In the rows, zero is written as 128.
Each run below is a few steps of one of 8 hidden systems, one row a step.
seq 1, golu:
[[232 152 145 146 133 125 122 149 147 159 117 107 108 159 105 111  70 157
  121 132 113 154 117 162 115 128]
 [186 155 113 148  98 136  84 178 137  96 158 112  95 183 128 133 139 192
  131 128 120  97 132 121  93 100]
 [107 123  78 152  60 122  95 138 137 152 117 127 120 157 116 110 131 216
  136 125 121 105  70 141 117 140]
 [ 88  95 134 108 126 151  91 169 122 142 131 114 141 137  97 161 131 159
   90 126  96  95  50  97 104 162]
 [107 122 116 125 141 207 140 117  95 178 148 133 149 141 138 152  74 138
   87 162 126  86  91 144 112 147]
 [158 165 122 116 169 145 133 178 126 193 123 126 138 125 145 175  55 130
  131 167  84 143 129 140 113 143]
 [126 200 128 126 123 124 125 168 126 115 160 146 120 145 162 139  84 169
   87 153  83 119 181 144  88  91]
 [132 161 131 137  99  78 120 132 168 132 110 143 132 159 113  81  85 195
   89 125  93 160 125 172 101 138]
 [156  99 165 128 139 139  85 157 144  80 143 118 123 182  87 114 124 176
   66 113 117 136  94 136  92 137]]
seq 2, tolus:
[[102 126 166 132  98 133 157 141 123 143 191 110 103 124 137  93 138  73
   93 151 164  53 148 115 116 102]
 [170 150 132 115 144 113 137 107 112 206  78  98 148  80 119 153 110 115
  174 119  93 176  95 128 141 140]
 [155 162 142 119 120 121 142 142 153  57 138 158 112 146 118 139 115 101
   78 121 107  51 162  68 130 123]
 [139 127 117 117 103 138 119  42 113 156 117  93 169 126 127  93 193 141
  171 101 146 141  98 130  90 141]
 [112 109 101 134 147 115 122 146 152  56  77 187 121 132 105 168 101 156
  110 112 106 148 122 113 184 150]
 [ 71  79 147 130 123 158 134  98 117 124 182 115 138 144 138  80 175 101
  113 138 191 101 131 139 101 127]
 [127 107 106 132 176 119 135 147 127 172  83 141 133  97 131 166  91 119
  179 142 122 206 120 156 177 150]
 [114 142 162 129 130 121 153 170 136  91 183 137  96 127 145 125 127  75
   93 148 145  74 192 102 129  96]
 [161 158 129 127 108 109 143  71 102 207 106  84 144  87 136 109 140 121
  183 116 124 169 119 151 119 113]]
seq 3, mulof, 9 rows:
[[183 130 162 120 110 117 127 130 113  98 117  98  99  98  91 156 157  82
  126  89 116  82 109  61 158 105]
 [103 129 152 104 104 153 152  51 102 145 146 104 159 108 128 105 171  82
  111 113 146  71 111  95  99 130]
 [161 154 139  96 157 148 144  64 100 126  80 124 169  91 112 172 118 106
  122  94  82 142 105  93 137 141]
 [ 90 129 125 105 164 160 156  75 129  56 133 175 163 134 144 136 139  91
   96 124 140 103 172 101 129 144]
 [ 94 112 108 129 145 115 150  53 119 112  75 158 155  96 128 122 128 133
  149 104 136 203 131 155 172 139]
 [123 105 161 137 150  84 146 140 161  43 112 167 103 120 100 120 115  94
   92 109 136 151 163 119 183 122]
 [114  87 160 151 121 106 166  83 130 149 134 118 114 107 119  60 131  82
  131 129 190 163 140 173 161 114]
 [209 126 166 135 143  90 146 145 138 133 105 102  92  96  97 135 123  64
  154 109 136 143 137 105 178 111]
 [147 128 149 133 103 140 150  93 112 119 168  99 112 119 139 101 184  64
  146 123 179  68 154  97 124  99]]
seq 4, nabe, 9 rows:
[[155 117  95 117 156 131 116 121 171 102  71 170 160 158 102 152 101 152
  130 114 101 133  95 107 138 197]
 [ 90 115 140 115 163 157 120 128 138  81 189 136 150 169 160 103 170 115
  112 149 166 118 179 134  73 132]
 [ 94  95  81 160 141 126 133 131 116 128  95 157 111 111 138 144 107 158
  168 137 151 199 133 177 196 120]
 [ 61 131 171 121 106  70 139 189 147 116 153 134 102 103 118 117 125  97
   76 137 110  96 145 100 136 115]
 [161 114 165 150 106 141 153  76  92 185 126  86 114 109 104  86 102 123
  113 121 155 156  94 179 145  99]
 [204 146 138 118 139  89 130 177 188 145  98 126 124 139 102 135 105  96
  144 130 101 102 119  85 131 174]
 [179 150 137 128 127 164 115  94  97 109 172  89 128 146 154 118 189 124
  161 118 156 115 166 123  80  86]
 [125 127  52 137 110 122 104 124 128 115  69 152 131 118 125 176 147 176
  192 107 109 139 101 103 170 145]
 [ 50 115 156  96 129 143 113 130 110  84 165 126 151 126 128 141 173 124
   72 119 114  87 122  88  88 125]]
seq 5, rara (9 x 26):
[[206 112 163 113 189 166 113 176 140 147 153  98 133 162 118 151 118  90
  130 148 132 116 120 111  95 154]
 [144 150  85 154 127 190 146 106  91 124 161 140 111 143 177 141 121 132
  158 157 169 107 180 153 137  85]
 [ 79 157  73 123  93  93  94 159 128 130 114 130 132 110 154 161 178 176
  186 124  96 132 131 101 118 119]
 [ 71 140 162 105 108 127 123  91 100 100 124 131 150 112 103 128 119 166
   41  99  81 132  99 124 104 115]
 [157 109 127 130 125 131 137 125 174 183 109 134 147 165 100  93  77 131
  107 147 131  99  74 138 112 198]
 [180 101 147 126 211 182 110 170 126 111 165 118 128 170 141 153 123 112
  137 153 151 158 154 146 105 131]
 [ 95 139  68 171  93 145 137 136 108 125 151 151  93 133 174 130 126 161
  167 156 168 118 169 162 159  83]
 [ 68 144 129 111  94  71  90 177 122 133 126 105 124  96 126 146 175 167
  140 113  82 145 113 104 107 108]
 [125 139 177 122  93 137 141  93 107 132 130 116 130 120  88 108  88 143
   31 109  99  96  84 130 117 114]]
seq 6, radev:
[[155 127 187 110 145 111  83 180 108 100 152  78 110 119 104 152 167 138
  112 102  94 158 122 104  99  92]
 [206 171  92 142  88 177 130  98 115 146 136 115 121 158 138 135 122 148
  149 131 132  51 120 108 109 120]
 [ 90 131  89 101 136 107  85 153 137 137 106 125 163 123 143 165 183 161
  187 121  93 153 111  96  97 160]
 [ 93 138 102 132 125 193 129  98  95  92 133 167 143 152 135 156  83 187
   65 131 108 106 115 145 126 120]
 [101 106 127 105 158 115 150 112 177 184 104 145 180 131 125 102 109  88
  134 149 133 128 107 127 114 213]
 [115 118 175 123 197 149 127 166 111  98 163 133 121 133 140 144  93 123
   85 148 127 191 171 168 121 100]
 [153 158 116 154  98 114 173 118 157 186 147 134 111 137 156  74  91  91
  147 167 164  89 165 153 133 125]
 [ 96 129 156 130 112  55 100 174 128 135 135  95 108 100 126 108 167 153
  151 116 114 199 140 148 117  90]
 [171 143 134 162  60 140 128 118 120 113 140 120  86 154  98  99 103 170
   80 116 133  70 102 133 135  93]]
seq 7, nabe (9 x 26):
[[136 195 139 111 138  95 172  91 140 115 127 148 145 102 162 116 122  74
  130 131 114 124 209 115 121 112]
 [148 169 121 137  93  87 141  51 133  83  89 147 135 118 125  95 135 159
  129  86 115 166 156 143 141 103]
 [118 110 139 124 102  73 103 117 183  72 106 142 139 159  91  79 165 159
  106  92 126 138 110 113 111 159]
 [133  44 151 142 152 150  98 131 139  95 147 109 121 169 100  94 173 136
  131 117 187 158 101 150 121 144]
 [117  57 111 147 158 133 120 195 145 131 137 130  97 130 122 148 146  88
  180 150 178 126 119 115 178 150]
 [ 95 117 153 125 132 130 152 149  84 148 158 102 102  70 144 155 153  58
  147 137 148 110 148 106 161  84]
 [138 157 131 126  96 121 172  79  96 169  91 123 121  63 114 149 100  90
  128 111 109 102 109 104 182 109]
 [164 176 160  91 122 109 154  63 143 130 105 123 170 116 114 110 126  87
   97 103  92  94 131  84  95 154]
 [192 139 117 124 153 154 128  48 144  83 104 145 167 169 129 106 140 137
  141 104 143 147 146 135 105 153]]
seq 8, rara (9 x 26):
[[123 145  59 139 132 152 139  67 137 142 110 161 165 154 169 110 125 161
  176 143 153 155 153 167 117 156]
 [ 87 105 102 124 158 107  86 167 149  62 103 161 136 144 125 158 150 183
  138 115 109 189 134 129 136 143]
 [ 42  89 152 145 109 111 142 120 130 123 142 147 121 129 114  76 104 147
   63 134 151 149 117 177 137 123]
 [159  89 159 144 136  94 116 206 157 182 121 100  95 128  90 121  91 122
  131 143 129 151  84 144 150 145]
 [169 135 181 141 140 150 141 165 107 115 189 102  84 134 134 125 116  85
   97 144 154  98 170 130 126  73]
 [164 169  94 149  69 117 136 118 110 184 134  93 102 108 153 122 156 129
  200 132 143  96 136 120 131  92]
 [141 165 134 100 111 129  97 114 101  78 124 108 138 114 121 170 185 142
  127  85  83  99 124  62 101 106]
 [105 134 109 115  95 162 148  28 119 141 109 139 176 134 121 104 132 136
  103 114 131  84  90 117 109 161]
 [146  92 107 105 194 161 107 137 153 130  94 144 169 153 116 169 122 125
  152 133 116 146  91 109 121 204]]
seq 9, Nukef (9 x 26):
[[103 109 101 142 158 162 140 152  95 204 125 125 125 104 151 163  81 129
  161 167 138 167 115 171 160 128]
 [ 69 171 126 120 113  86 155 187 153 160 151 151 118 104 160 133 100  95
  116 169 106  89 174 114 126 122]
 [121 186 150 133  69  96 146  81 103 176 141  98 129 102 143  77 123 148
  111 121 114 139 142 163  92  83]
 [216 185 134 116 114 102 116 128 173 128 115 120 142 167 119 107 117 146
  126 115  90 105 134 107  77 151]
 [166 115 116 140 121 160  87 116 118  77 160 102 120 174 137 117 205 159
  166 111 165 124 138 123  91 107]
 [151  96  66 147 137 155  88 161 124 131  92 136 117 146 116 179 127 185
  183 124 125 149  79 128 162 149]
 [ 35  84 122 127 131 135 104 206 124 111 161 139 112 129 130 158 141 139
  106 151 130 104 110 112 134 130]
 [ 84 118 144 135 121 150 147 127  90 218 140 106 129  99 127 126  73 136
   96 154 122 141  84 174 130 121]
 [137 180 155  99 145 118 155 156 153 179 153 125 150 125 151 125  95  75
  107 165 100  83 161 107  82 147]]
seq 10, radev, 9 rows:
[[166 153 149 133  89 164 107 124  76 156 173  66 110 130 130 126 153 152
  125 120 127  96 109 126  84  76]
 [170 165  90 118  96 113  99 162 140 174  97 108 131 130 121 163 131 166
  171 123  80 100  84  91 111 149]
 [ 82 152 118  98 124 165  92 126 102 100 152 127 164 146 142 160 158 181
   93 121  83 101 113 100  65 128]
 [144 140  89 116 149 172 133  90 140 172  94 151 179 157 133 139  76 159
  125 145 106 129  93 146 105 189]
 [ 69 116 135 101 190 128 119 180 161 117 152 160 163 152 151 137 111 124
  102 163 112 150 157 135  90 169]
 [118 136 131 146 142 157 161 103 118 174 156 137 135 144 159  92  69 133
  107 170 156 153 158 204 114 117]
 [107 131 145 137 119  50 137 196 177 177 132 128 107 120 130  86 102 115
  137 158 126 156 146 156 131 137]
 [127 134 178 148  88 117 121 139 104 133 178  87  92 134 119  79 131 156
   81 124 138 134 131 165  99  67]
 [206 133 130 145  81  99 110 157 155 187 117  83 103 144  96 104 126 144
  157 122 126 105  77 122 120 137]]
seq 11, golu, 9 rows:
[[117 136  66 134 165 167 132 139 121 137  92 175 145 132 151 189  70 162
  146 152 104 154 130 143 159 153]
 [ 68 144 124 110 171 114 121 195 158 119 161 159 146 147 167 138 113 133
  116 168 108 143 179 138  88 146]
 [ 74 133 153 139 132 111 136 120 112 129 138 141 128 121 132  96  85 170
   72 134 118 200 145 199 122  99]
 [165 100 199 137 150  96 131 176 166 123 142 116 100 150  87  84  88 108
   74 133 136 144 123 150 127 132]
 [199 122 154 154 111 163 112 116 100 137 171  78 102 163 120  91 138 153
  126 123 161 133 121 163  98  84]
 [192 125 101 164  75 113 107 173 137 155 110 105  75 138 100 136 121 158
  166 121 132  98  85 118 165 114]
 [108 146 108 113  73 136  91 142 116 145 153  98 134 136 132 139 182 156
  140 124 109  54  92  77  79 127]
 [ 91 135  90 120  95 154 135  85 106 161  85 144 155 105 111 160  99 161
  109 118  93  95  61 111 146 152]
 [126 140 130  86 183 165 132 143 144 140 125 148 174 141 134 173  99  98
  105 150  92  94 120  90  95 186]]
seq 12, tolus (9 x 26):
[[ 99 111  88 115 142 103 102 147 155  82  72 165 147 122 112 173 152 155
  156 105  98 150 107  89 158 168]
 [ 58  96 131 132 130 183 144  82  96  82 170 148 137 138 142 116 148 119
   85 134 174  98 142 138 126 113]
 [ 86 104 105 125 158  98 144 128 153 189  94 142 156 107 143 116 113 116
  176 151 137 195 127 166 144 173]
 [124 129 179 123 180 128 144 172 119  74 166 139 103 116 138 149 112  77
   90 139 131 138 192 122 143  90]
 [174 160 124 147  97 106 157  81 128 191 133 100 123 117 150  74 134 104
  181 136 162 139 155 161 121 110]
 [159 151 153 127 113  61 115 173 142  90  93 124  94  99  91 151 127 132
  120  93  81 150 129  94 166 103]
 [156 120 150 146  74 156 145  61 109 122 146 108 117 142 100  82 134 125
   86 109 159  69  98 126 126 108]
 [143  90 109 119 135 103 107 140 164 157  70 126 146 126  88 142 134 136
  163 113 112 142  59 103 149 194]
 [113  93 131 122 158 199 126 133 104  64 159 145 123 142 125 172 141 100
   92 130 150  67 128  87 140 125]]
seq 13, mag:
[[105 166 140 102 168 129 129 110  83 132 136 113 156  86 168 161 150 121
  150 124 101 197 177 140 104  92]
 [158 174  90 155  82 114 141 118 156  90 103 176 109 159 124 114  74 180
   99 124 111  98 144 136 150 125]
 [108 124 162  99 151  62 121 123 170 136 121 112 167 122 128  83 175 101
  152 117 124 184 146 128  86 163]
 [175 101 164 164 118 150 124 121 103  92 134 113  84 147  86 111  93 165
   76 108 147 154 106 168 156  84]
 [111  80 110 139 124 100 127 171 178 146 141 130 113 138 130 103 166  80
  180 151 180  92 130 105 144 166]
 [110 129 155 127 121 149 124 121  45 149 139  82 107  67 123 166 138 129
  124 109 116 158 108 134 145  62]
 [126 145  89 132  87 132 153 131 158 133 114 166 122 136 123 138  97 109
  114 141 122  22 111  78 155 160]
 [124 148 158  80 173 140 136  75  98 160 126  97 186  92 144 143 158  92
  145 118 104 168 136 117  83 139]
 [198 147 103 151 132 177 129 110 129  67 119 164 112 178 121 148  82 168
   99 122 126 102 138 129 143 123]]
seq 14, Nukef (9 x 26):
[[ 47  88  81 158  87 119 126 128 129  87 128 163 102 129 134 118 158 157
  141 125 168 114 128 134 176 116]
 [ 85 105 160 117 140  90 119 150 130 161  96 122 137  98  90 132  91 154
   89 118  85 191  77 151 139 146]
 [143 117 190 127 143 146 152 156 142 129 180 121 110 151 115  98  90  78
   55 153 149  79 140 130 109 126]
 [172 135 136 124 142 139 154  77 112 198 125  86 144 102 144 112 149  72
  191 133 158 142 134 136 122 131]
 [162 187 100 123 125 110 138 142 131  79 106 153 113 111 146 180 132 116
  155 117  95 103 180  76 156 103]
 [ 69 123  95 143  56 109 122  67 122  92 113 143 132 127 120  92 174 179
  123  95 143 113 110 127 136 116]
 [140 110 155 106 161 125  97 136 143 110  95 129 156 144  86 140 103 169
   82 105  83 177  79 133 107 167]
 [138  71 153 139 170 187 131 146 133  99 181 133 118 178 127 111 125  97
   98 155 188 102 139 141 119 138]
 [132 106 108 132 169 137 146 124 113 193 108 117 135  94 150 151 125  86
  205 149 152 177 128 145 163 141]]
seq 15, mag (9 x 26):
[[188 169 108 123 150 141 130 134 151 196 133 118 156 161 160 118  99 135
  165 164 122 136 145 155  73 160]
 [171 163 138 123 140 123  79 188 132  91 155 110 117 163 138 149 145 181
  130 126  94 150 155 126  75  99]
 [ 92 123  99 145  67 110  92 136 152 134 146 122 129 172 130  76 157 205
  129 131 138 114 102 150  80 138]
 [ 90  72 154 115 146 113  86 179 131 148 117 108 132 125  89 140 132 161
  110 118 105 170  58 133 120 157]
 [ 77  83 151 137 141 178 135 164 116 144 179 132 116 148 124 124  90 120
   64 165 154  89 105 147 123 133]
 [128 129 103 129 153 154 136 174 117 226 137 113 130 117 155 162  91 110
  171 178 128 128 117 145 126 144]
 [134 195 130 113 127 141 121 181 105 134 160 121 115 120 158 177 104 142
  107 150  73  92 159 104  95  90]
 [138 191  99 116  84 117 121 103 152 174 126 124 165 156 149  97 123 173
  132 137  98  93 122 131  58 154]
 [164 127 156 100 163 127  79 151 143 109 122 108 157 163 100 138 137 172
  105 108  84 168  98 120  70 157]]
seq 16, mulof (9 x 26):
[[205 162 117 138 153 161 112 138  91 102 145 105 104 131 154 171 144 137
  176 124 129 150 171 124 129  74]
 [109 133  63 145  60 120 126 109 154 110 119 152 121 150 136 111 167 147
  162 124 151  49 121  92 139 144]
 [122 125 165 107 113  97  88 109 120 114 112  90 151 122  92 112 170 176
  105  82  89 177  81 126  87 127]
 [139  90 152 128 152 186 142 131 127 121 138 144 128 158  95 139  68 114
   53 141 136  80  88 125 138 157]
 [ 86 114 126  98 190 134 136 133 130 185 129 124 174 106 160 145 139  86
  175 157 131 173 142 137 106 168]
 [128 149 103 145 140 153 131 153  84  78 129 151  89 107 152 194 112 145
  139 129 119 144 170 125 181  68]
 [ 59 153  95 143  57  64 151 114 166 133 123 158 125 119 142  74 139 136
  132 134 138  95 150 127 139 133]
 [183 154 184 130 120  89 117 117 124 127 116  95 120 129  95  95 108 162
   91  97  99 189 120 162 105  99]
 [189 106 135 141 145 163 146 135 168 135 147 140 121 181 118 100  91  91
  110 158 170  70 126 128 125 167]]

Which system made each run below?
seq 17 (2 x 26):
[[152 138  99 148 103 137 102 166 167 147 154 132 122 199 137  93 104 192
  121 158 134 102 118 158  77 149]
 [ 86  93 117 131 122 139  87 176 133 182 160 103 137 161 136 109 141 182
  140 155 140 143  88 161  79 151]]

radev
seq 18:
[[160 115 126 146 163 139 124 149 175  54 140 174 120 196 128 107 102 141
  103 141 152 137 172 149 125 144]
 [119  66 102 156 138 120 114 130 150 152 119 124 123 151 127  90 152 148
  188 137 185 187 113 176 146 151]]

mulof
seq 19:
[[140 116 121 147  65 127 143 113 122 201 110 105 108 111  93 111 104 131
  126 126 135  77  53 122 157 137]
 [129 109 150  96 148 140 118 162 131 139 112 120 142 115  91 180 117 100
   97 121  87  80  69  64 129 168]]

tolus
seq 20 (2 x 26):
[[106 148  94 110 137 156 122  62  92  70 116 141 161 112 153 165 186 139
  158  98 121 136 155  98 125 111]
 [ 48 135  91 135 101  94 152  77 150  92 101 186 148 124 143  94 125 153
  117 124 137 145 155 149 149 140]]

tolus
seq 21:
[[170 170  99 117 149 133 118 123 160 107 148 140 154 175 173 116 162 124
  174 143 138 118 193 121  72 144]
 [156 114  69 155 104 158  91  96 117  87 105 134 123 165 123 135 163 206
  172 103 147 145 104 140 138 124]]

mulof
seq 22, 2 rows:
[[ 50 101 135 100 129 152 103 102 122 124 143 126 180 147 122 114 160 160
   88 123 118 119  86 126  69 165]
 [168 106 132 129 187 178 132 141 134 159 113 142 144 157 112 151  51 138
  102 153 120 154  94 162 132 169]]

radev
seq 23, 2 rows:
[[111 193 101 107  88 114 123  67 132  94 123 143 168 139 150 112 166 167
  125 105  97 105 154 108  75 124]
 [132 115 110 116 124 136 101  69 138 115  85 136 174 153 100 115 139 188
  122  96 109 161  75 137 103 173]]

rara
seq 24:
[[124 132 115 148  74 120 136  70 121 100 151 119 116 133 143  77 196 122
  160 109 182 101 156 125 124  94]
 [ 95 101 119 141 111  80 126 117 123 128  67 140 116  82  93 138 122 154
  139  95 110 187  88 139 194 128]]

tolus
seq 25:
[[124 114 159 114 156 177 124  58  83 115 163  95 160 132 142 107 178 122
  123 115 158 157 140 150  80 107]
 [137 105  55 156 100 141 123 130 139 123  81 160 109 137 114 160 117 160
  168 123 139  99  87 110 193 153]]

rara
seq 26:
[[109 140  96 112 136 158  85 161 128  63 133 155 142 163 134 183 145 181
  111 121  89  94 124  87 100 138]
 [ 50 117 112 124 116 163 129  87 110 170 146 136 169 141 146  96 116 171
   96 148 135 134 101 173  86 149]]

rara
seq 27 (2 x 26):
[[115 109 135 132 164 155  99 161 100  83 183 108 112 142 160 146 189 128
  159 134 162 157 177 134 108  84]
 [ 71 134  85 158  51 117 133 114  92 144 114 131  96  91 129 134 132 173
  137 119 129 110 101 135 176  86]]

rara
seq 28, 2 rows:
[[166  42 138 143 162 160 105 129 136 110 125 108 122 160  93 119 160 116
  154 116 184 148  84 133 146 159]
 [119  77  82 153 139 161 129 173 122 122 130 146  94 127 134 172 137 106
  180 150 173  99 121 109 192 133]]

tolus
seq 29 (2 x 26):
[[114 137 135 152  63  90 138  99 130 182 149  96 115 126 137  48 149 142
  143 132 161 134 129 170 105 103]
 [159 111 149 148  98  83  90 191 143 126 115 101  84 135  83 122 122 180
  116 108 105 152  80 132 142 111]]

radev
seq 30:
[[172 207  85 129 117 106 139 118 126 166  99 135 132 108 162 149 101 146
  184 135  93 149 165 135 131 112]
 [126 193 128 115  84 102 105 118 123  78 130 129 133 133 132 132 147 184
   94  99  72 110 146 104  85  94]]

nabe
seq 31:
[[ 28  93 110 123 116 118 101 160  98 151 136 113 129  92 139 151 178 149
  159 132 131 151 100 127 133 119]
 [ 92  96 160 128 132 162 144 145  87 136 132 129 108  97  96 167  80 113
   60 128 116  98  81 118 172 114]]

nabe
seq 32, 2 rows:
[[173 179 136 112 161 138 155  85 118 126  86 150 153 114 125 156  62 130
   97 116  76 161 141 139 135 132]
 [150 142 144 119 118  94 122 119 189  80 147 137 143 179 129  67 167 116
  118 122 143  96 165 108  75 153]]

tolus
seq 33:
[[152 173 143 100 101 125 107 149 142 108 152 111 136 150 121 136 149 136
   98 117  86  50 123  68  67 132]
 [140 152  77 136  97 164 129  55 115 139  89 147 160 147 124 126  98 195
  120 116 111 121  87 144 122 148]]

golu
seq 34, 2 rows:
[[154  72 202 129 146 115 142 103 129 127 124  92 118 112  76  90 139  74
  103 103 160 151  96 131 149 132]
 [186  92 136 148 140 139 159 133 134 135 123 123  92 118 111 132 126  50
  161 132 179  94 131 105 189 130]]

rara
seq 35 (2 x 26):
[[184 111 162 133 117  98 113 141 115 106  94  93  91  95  77 152 151 117
  138  81 111 143  92  92 174 103]
 [133  85 142 132  99 146 128 121 120  97 123 120 107 122  83 142 153 100
  101 101 142  51  74  69 162 134]]

Nukef
seq 36:
[[176 183  89 133 145 179 144 102  89 167 124 129 136 122 170 168  89 144
  165 149 116 141 155 152 127 108]
 [ 55 174  93 112 103  63 133 155 170 128 117 169 147 115 158 123 134 140
  137 141  91 115 163 109 113 148]]

radev
seq 37:
[[142 151  85 136 123  97  88 152 131 139 101 118 126 130 143 143 151 198
  196 119 103 200 131 150 120 119]
 [ 66 125 147 129  92  86 107 162 148  65 142 148 114 142 107 105 137 173
   61 113 106 118 128 120 116 114]]

mag
